In the data rows, 128 means zero.
Here are some points:
[117 138 103 147 133 146 132 140 137 101 138 158]
[140 158 167  95 170 114 138 128 203 141 148 105]
[161 175 147 131 158 154 106 169 125 117 111  95]
[146 167 102 125 132 123 114 131 147 145 140  83]
[169 124 135 115 165 138  87 175 126 133 125 141]
[139 163 137 139 144 151 123 155 125 145  97 111]
[129 112 113 141 121 111 142 118 122 158 104 108]
[155 119 123 133 102 101  98 124 103 127 109 104]
[103 118 155 120 120 105 149 133 145  90 129 169]
[127 117 139 143 149 168 132 154 114 110 148 136]
[ 78  74 111 104  50 130 168 132 137 124 158 167]
[130  96 168 149 181 133 174  83 143 119 117 145]
[ 92 126 126 158 125 135 120 132 146 152 128 169]
[167 146 126 135 139  76 109 137 124 103 157 137]
Then 18 other points, each followed by its number:
[115 134 125 133 154 139 110 143 126 120 129 136] 0
[108  51 107 115 147  97 143  99  82 120  99 122] 1
[150 170 104 127 165 149 102 178 142 134 101  89] 2
[157 171 119 129 140 156 131 157 112 114 114 145] 3
[ 92 101 132 145 133 167 103 143 123 113  82  72] 4
[135 153 148 105 163 126 133  77 155 165 100 109] 5
[146 170 168  76 124 119 169 115 116 116 171  90] 6
[101 125 138 136 153 170 168 122 130 135 141 115] 7
[129 130 157 134 168 117 160 144 126 119 108 135] 8
[132 153 116 134 126 129 174 134 100 144 160 104] 9
[106 122 153 103 127 147 161 115 170  93 132 163] 10
[121 115 117 137 153 125 131 140 120 137  82 165] 11
[135 145  89  94 130 142 117 120 131 150 138  99] 12
[126  94  98 160  90 100 149 139 147 166 129 139] 13
[129  91 132 131  72 141 156 122 151 125 147 189] 14
[121 129 110 109 142 130 131  71 129 106  93 134] 15
[115  98 135 111 125 147 115 128  97 171 117  85] 16
[114 126 140 114  99 109 110 144 134 109 137 149] 17
Which of these numbered points is nearest to each point below by angle, seen from the average point of the first points? Its number follows each.
[110 118 119 148 109 144 153 115 125 122 159 156] > 14
[125 104 139 127 106 162  99 188 129  99 156 144] > 17
[152  54 127 117 111 144 124  85  81 135 106 155] > 1
[121 137 133 126 133  96 117  76 129 140 117 132] > 15
[ 91 116 146 153 109 145 114 141  95 121  54  65] > 4
[ 90 121 186  87 105 125 161  99 149 151 148 136] > 10
[151 110  98 156 124 141 155 129  80  99 144 125] > 9
[138 131 130 131 143 109  97 122 146 141 127 131] > 5
[132 153 128  94 107 104 131 110 147  82 153 100] > 6
